Rows are one point carried round by a steady rotation, each followed by how many steps it has turned.
The counts run from 0 to 220.
[-16   1  -6   7  -3 -21  -7   7   4  20  -6  19   7 -21 -30 -23  -1  21
   4  -8   2 -27  19 -12   1 -22  -8  -2  -3  34   2  -6  23 -25   8 -18
 -10   7  -4   8 -29 -33  -4   8  -6 -10  -9]  14
[ 17   3  11 -15 -27 -18 -21  12 -41   8  -7  17   3  17 -16  21  13 -19
 -33 -12 -48 -23  28 -12 -11 -27   6   1  -6 -18  -2 -22   8   4   7   5
  -9  -6 -19 -24  10  -6   1   1  25  -3 -29]  64
[ -6 -17   5 -15   3  26  31  -8  -1  13  23  -9 -15   0  15  -3 -30  13
  20  -2  15  22 -15  16  24   6  -7   9  15  15  36  13   9 -11 -13  -6
   7   5   8   6 -10  26  -7 -12  -1   5  31]  197
[ 14   6  14  -8  15  13  16 -10   9 -42  15  -9 -22 -11  -5  18 -14   7
 -11  -7  21   5 -40  25  -6  24   0   0   3 -24  17  14 -16   8  -3  -4
 -19 -26   9  -2   1  30 -12 -20  12 -23  27]  120
[-21  -6  -1 -15  33   6  39  -5   7   2  23 -18 -12 -13  24   3 -10   2
  16  17  23   2 -22  19  33  21  -5   1   7  29  30  16   5  -1   6   7
  18   3  30  29 -35  -2  10  -3 -22  10   6]  198
[ -7 -19   3  19  16 -34  -4 -18  26 -15   2  12  10 -21 -14  -7   4  17
 -41   5 -13 -15  30  -7  13  -7  -8 -12  25   2 -19 -28  28 -15   6 -11
 -12   1   1   8   8 -29  -1 -19  19  19 -19]  158
[ 15  -1 -10  20 -11  -1 -14   4  -2  -8   6 -17 -19 -14   6  18   0  26
 -32  12   2 -29 -24   3 -27  28  13 -24  10 -10  27   6  -7  -1   9  -2
 -27   5  13 -28 -20 -24 -24  10  -2  -9 -10]  2
[ 13 -15 -15  11  11   9  -2  -7   7 -38  -3 -12  -5 -11  -3  40  22  17
 -29  10   8 -27 -41   8 -16  30  11 -14   7 -12   9  -1  -8 -11   8   0
 -20   3   8 -14 -18 -14 -24   6  15  -5 -11]  181
[-11 -17  20   6  10   0   5  -5  -4 -24  12  -7 -13 -10  -4  36 -16  -7
 -28  -9  -7 -39 -20  21 -13  15   4   1  25  19  25  18  26  -5   4   1
 -29 -10  13   1 -26   5 -15 -16  15  -2  -9]  156
[ 30  41  -2  26 -18 -29 -31  20   2   0 -20   9 -17  -2 -14 -26   3  17
  -4   6  14  -3   8 -19 -30  -6  15  -6  -5 -31 -26 -14 -18   5  -3  -1
 -20 -18   2 -22  14 -15  -5  -2 -15 -23  -2]  152
[ 14   3 -20   3  -4   3   4   1  14 -21  17  -9  25  -2  -4  -6  -5   8
  37  18  16  22 -16 -23   1   4  -1 -28 -16 -10  25 -20 -22   3 -23 -30
  22  40 -13   2  14  26  10 -17  23  16  13]  171
[ -9 -15 -11  24   5 -23 -19  -2 -13  19 -16  -9   4  -6   8   3  19   6
 -32  16 -23 -46  14  -4   1   0  -3  -4  17  25  -3  -4  24 -16   4  13
  -1   6  14  -4 -25 -45  -2  19  -4  16 -31]  38
[ 21   3  15 -12 -10   9  11  -6   5 -28  -1  12 -15  -2 -11  11 -16  -3
  -5 -17  16  27 -21   9 -27   4   8  15   3 -29   3   1  -9  17  -2  -5
 -21  -4  -9 -11  16  45 -10 -26  16 -18  37]  119
[ -8  -1 -17   4 -14  -5 -13   7  17  26 -14  26  16 -16 -26 -37 -12  23
  23  -4 -15  -1  19 -16 -14 -26 -12   0 -13  19  -6  -7  25 -17 -22 -21
  -7  30  -2  -3  -2 -23  -1  -4   1  -3   5]  15
[ 23   9  -9 -11  -9  16 -26  11  -2   2 -26  10 -20  13   5   1   5  10
  -3 -12 -12  24   2   1 -32 -24  10  31 -35 -10 -11  11   5  34 -29  11
   1  22   9  -3  20  17  16   0  11  -5  15]  178
[  0   6 -16  12  -1   0  -6  22 -25  28   9 -22 -12  -1  21  -7  -4  13
  15  42  15 -37   1  -8  23   5  -1 -35   9  12  33   2  -6  -5  -2 -13
  21  13   8  -7 -13 -26  -3  20 -24   7 -26]  164
[ 13  -4   8   7 -15  -3  -1   4  13  19   4  21  -7  -6 -23 -29 -13  40
  14  -3   9  19  17 -21  11 -14 -17 -12   2  -4  19 -17  16 -26 -17 -32
   3  21 -14  -4  22   8 -10 -17   1   3  24]  195
[ 15 -22  -9  20 -13 -14 -17  12  -9  -8  14 -11  -7 -18   3   9 -15   5
 -40  13 -30 -18 -18  -7 -29  19  -2 -32  12 -13  27 -20  15  -1   6  -3
  -4  13  16 -32   2 -38 -11  -9  29   0 -25]  3
[ -5  13   0  33  12  10  -9 -11  -5  -1   2  -2  -3   1  -5   3   0  20
  21  19  23 -39  -9  -4   9  -5  14   2   9  41  27  27  11 -15 -19 -25
 -21   9  14  16 -31   6 -24  13 -34   4  13]  103
[ 35   7  18  12  -3 -14 -13   5 -16   9   3  -7 -41  13   4 -11 -23  17
 -20  25  12  11   8  10  16  -6   0   8   5 -23   0  -4  14  23 -20  -1
  -2 -10  -1 -14  52  24   7 -20  16   7  10]  34
[  3   0  -7 -30   2  -3  10 -13 -27  -7   3  -6   8  18  11  30  28 -43
 -22 -15 -12   9  -3  13   7  -5   0  19  -3 -17 -17 -15  -7  16  16  39
  30 -20  10   0   8   9  13  -6  12  -5 -10]  149
[ 16  18 -25   3  -3  -4   2  16   4  16   1 -18 -11  -3  23 -35 -18  16
  35  30  20  25 -14 -14   9  14 -10 -18 -13   1   5  -6 -17  20 -22   2
  40  31  15   4  17  -7  24   1 -13  12  14]  111
[ 15   9   7   0  10  11  14 -22 -13  22   6  -6 -14  24  11  -4   3  22
  12  12  40 -10  15   7  36   6   5  14  26   7  12  16   7 -15   1   4
   6 -31   7  14   7  32 -16   5 -38  -7  42]  162
[  5  13 -21  -2 -33 -16 -22  12  15 -22 -20  27  16  -6 -26   3  15  -2
  -6 -14 -26  18   3 -22 -43 -17  -2  -2 -24 -30 -28 -33 -17   2  -6 -12
 -13  25 -19 -11  17  -9   4  -7  27 -15   1]  117
[  4  18  13   8 -24 -16 -15  21 -27  37  -5  16  -5  16  -6 -29 -20  -7
  10  -5 -14  -3  53 -10   1 -41   1  16   1   9  -5 -10  28  14   0   1
   9 -15 -14  -8  23   9  12  -3  -4   0   4]  100
[  5   0  12 -10   4  -4 -12 -10 -21  21 -15  16 -20  20   4   6   9  -9
 -39 -19  -6   3  36  23   3 -24   5  38   1   7 -31  14  34  18  -4  33
  -5 -30   4   6  13  12  12   2  -4   3   5]  125
[  5  28 -23  12  20  -7 -18  11  21   7 -28  19   6  -5 -10 -28  25  32
  34  12  22  -4  -3 -11  -5  -5  -4   4 -29  12 -13   1  -9   5 -25 -11
   3  25  -6  18 -15  -6   8  12 -27  -9   5]  50
[  9  11 -20  -9  -9  26   4  20 -23  16   0 -27  -7  14  30  -4 -14 -10
  26  22  -2  26 -14   4   1   1   7   0 -12   2  24   3 -10  25 -22  13
  38  35  22  -8   8  12  26  10  -5  17   3]  112
[  2 -13   4  13   5 -32 -10 -19  10   5   2  18  12  -5 -17 -18   5  18
 -32   3   1   9  35 -13  16 -24  -4  -6  16  -3 -17 -28  24 -10  -5 -11
   6  -5 -16  13  27  -5   2 -17  33  24  -8]  159
[ 21  16  -7  -1   3  -8  -8  21 -22   2  -4  -6 -24   9  11   6   9  16
  -7  28   8  -9 -33   3 -15   7   2   1 -42 -31  15  -5 -30  19  -9 -12
  23  16   0 -10  21 -18  15   2   5  -5 -36]  87
[  1  -2  19   3  -7   3  -7   1 -50   7  12 -13   6  21   4  28   0 -18
  -8  -2 -31 -36  22  -9  10 -23   7  -5   5  16  31  16  24  12 -13  -7
   3   6   8 -14   0  23   3   1   6  21 -26]  190
[ -4 -24 -10  21  13   0 -14  -3  -2  -4  12  -1   9  -6   1   1   6  28
   6  17   5 -44 -11 -12   8   3  -5 -23  -2  24  37   4   8 -19 -26 -36
  -9  39   2   7 -22 -15 -15  11  -8  19 -10]  104
[ 12  10  12   6   3  -4 -13 -17  -4  13 -27   7 -16  20  -2   1  24  13
 -18 -18   2 -13  34   7   4 -12  13  29  18   3 -25  14  21  14  -9  29
 -14 -25   3  18  -7  11  -8  13 -31 -12  14]  126
